One turn sends every row of this set to another row. A few are shown first. Where does it send the rows asked after them?
Nadag: [ -6.4  32.9 -21.1 -12.0   2.6   1.4  -1.1  20.6  -1.3   3.2 -31.2   6.5
   7.9   6.3 -21.7 -10.4 -20.5  36.6 -14.3]
tos: [-32.1  13.9  -3.2  14.5  -2.5  -9.8 -17.2  -1.1  29.5  32.0  -9.6  35.2
   0.5  10.9  -1.7  18.3 -18.3  34.6  11.6]
Fab: [ -1.4  46.5  -0.5  -6.4   0.5 -11.0   7.8 -21.2  24.8  31.9 -10.5  20.5
  14.9   0.2 -12.7  12.0  -7.3   0.1  16.6]
Lol: [-22.8  20.8 -25.0   8.4  -2.4  22.2  10.8   0.6 -11.6  11.3  -0.9  37.0
  20.3   7.5  17.9  -4.4   8.2   6.2 -21.3]
zibo: [ -7.0  22.3  -1.9   8.5   9.7  12.5  10.4  -4.4 -12.7  -4.9   1.9  32.8
 -11.4  -5.0 -11.4  27.8 -18.6  21.8  16.9]
koru: [-36.5   2.8 -15.4  14.9  -1.4  -9.9  -2.8  -4.4  17.2  29.4 -11.9  29.1
   1.1   1.6  -3.0  31.1 -10.0  12.5  15.3]
ses: [-10.9  41.4   8.6   2.5   2.4  15.1  -6.3  -5.3   0.1   1.3   5.8  46.2
  -5.9   4.2  -8.3  10.3 -21.2  47.2   4.9]
Zelas: [ -5.3  31.2   1.7  13.5   5.5  18.3  -8.3   8.9  16.0  11.4  -3.4  41.9
  14.0  25.5  11.2 -21.3 -18.7  32.0 -15.6]
moz: [  2.9  26.0 -19.0 -15.7  23.5   8.6  10.0  26.4  26.6  29.7 -23.3  39.7
  16.7  -4.2  14.4  -4.9  -3.8  35.7 -14.1]
tida: [  3.4   7.3  -8.9  24.9  19.0  13.8  14.4   8.4   3.8   0.6 -10.2  23.4
   5.7  14.1   5.5   1.2 -18.2  -1.4   1.6]
rusa: [ -5.8  54.4   1.1  -9.9  -5.9  -8.1   1.0 -22.3  27.7  35.6  -6.6  27.2
  17.4   4.5 -10.8   5.5  -4.8   9.9  10.2]
komo: [-46.4  16.3 -16.0   6.4 -13.1  -4.6 -11.3  -6.9  19.1  34.9  -5.2  39.3
   8.7   2.7   2.9  22.1  -1.6  28.8   1.9]
sebat: [ -9.1  47.9  -6.5 -11.5  -6.5  -8.0   8.6 -24.0  19.3  34.3  -8.5  24.0
  19.3  -3.3  -8.3  12.5   2.5   0.3  10.6]
bikel: [ -9.4  28.0 -31.2 -13.3   3.6   2.9   7.1  18.8  -9.4   1.5 -31.0   2.1
   8.2   0.5 -20.3  -4.9 -14.7  26.2 -11.7]
tuv: [-25.7  35.3  -9.2  -4.0  -7.0  17.4   6.4 -11.0 -20.6   2.9   8.5  45.9
   1.2  -6.4  -1.9  21.4  -1.3  31.5  -3.0]
leve: [  7.1  15.6 -21.3 -10.7  30.9   6.9  18.7  28.5  23.5  24.8 -26.0  32.1
  13.4  -7.2  10.2   2.6  -6.5  22.5  -7.1]
doku: [ -1.6  20.6 -29.2 -17.7  23.4   9.8  18.2  24.5  15.7  29.9 -23.9  37.4
  19.9 -10.5  14.2   2.5   5.4  23.9 -16.5]
Nikip: [-14.9  34.8 -29.5 -18.0  -2.6   5.1   2.4  16.7  -8.6   6.2 -29.0   8.0
  12.8   2.2 -17.7 -10.7 -11.1  34.4 -20.4]

bikel -> Nikip
koru -> komo
Zelas -> tida
Now find these:
moz -> leve
Fab -> sebat
tuv -> ses

